In the rows, zero is written as 128.
Where one turn sends some rows of the set: a few examples, then the rows asked
tumap: [130 105 117 121 166 113  91  94 158  90 136 128 132 168 103 125 100 105]
Pufod: [159 104 144 101 152 138 126  95 167  96 144 135 119 168 111 157 129 141]
vul: [140 110  95 147 147 128 125 161 149  70 161 132 131 162 131 131 115 108]
Biveg: [126 142 141 151 154 144 106 155 166 123 140 139 126 115 134 153 119 125]
Bipa: [118 134 143 115 153 125 135 135 141 150 129 108 130 158 140 144 111 137]
Keruk: [129 129 134 115 179 174 103 116 150 126 109 137 124 167 115 154 111 131]
borel: [160 117 135 107 149 149 108 100 174  76 143 142 128 147 101 151 111 129]
saf: [124  88 107 135 136 149 144 147 158  93 151 127 112 188 130 140 115 146]
Nuv: [127  86 104 131 133 149 148 140 146  94 156 122 116 181 126 140 115 140]
kon: [120  81 136 137 170 106 101  93 165  89 131 130 137 162 123 135 105 125]
falel: [136  91 103 139 145 121 148 149 135  88 163 119 131 175 138 137 123 120]
mub: [134  97 107 139 147 114 147 152 140  86 156 120 128 186 142 133 120 126]
vabu: [164 102 149 114 164 108 128  99 158  86 148 132 136 161 128 156 134 129]
regu: [125 143 131 144 160 152 100 154 162 126 134 133 131 116 133 148 113 116]
rapu: [130  97  95 141 132 165 129 150 157  79 160 135 121 159 119 137 108 127]
gub: [127  78 133 140 176 128  96  97 170 102 138 137 115 167 114 143 134 127]
Zutut: [137 154 136 134 160 115 116 150 139 136 144 120 126 138 137 147 131 112]
Dap: [133 146 135 133 168 117 116 150 138 135 138 116 137 134 143 144 122 105]
sona: [129 112 150 124 191 140 122 117 141 132 112 127 134 173 142 161 126 136]
boz: [110 130 142 128 144 159 117 137 166 142 125 124 124 138 131 149 100 147]
zuvup: [136 100 117 124 170 134  85  98 161 104 141 134 111 172  94 135 127 108]
kiro: [110 137 146 132 135 149 121 137 167 131 129 128 126 135 130 150  93 152]
Liki: [165 116 139 120 161 118 111 105 166  67 149 141 145 138 118 150 117 116]
Perog: [139 102  95 148 145 135 129 156 144  73 166 131 134 152 131 133 114 107]
Dufe: [122 147 142 114 142 120 133 135 140 143 133 111 126 159 132 142 107 137]
toman: [132 103  97 143 136 163 123 157 165  79 155 140 115 164 118 135 110 127]
zasel: [131 140 130 125 182 155  91 122 149 102 113 139 149 144 123 145  92 109]
vun: [131 124 145 135 194 122 110 124 140 106 113 131 159 150 149 152 108 114]

boz -> Bipa
falel -> Perog
vabu -> Liki
Where do these go?
mub -> vul
kiro -> Dufe
zuvup -> gub
vun -> zasel

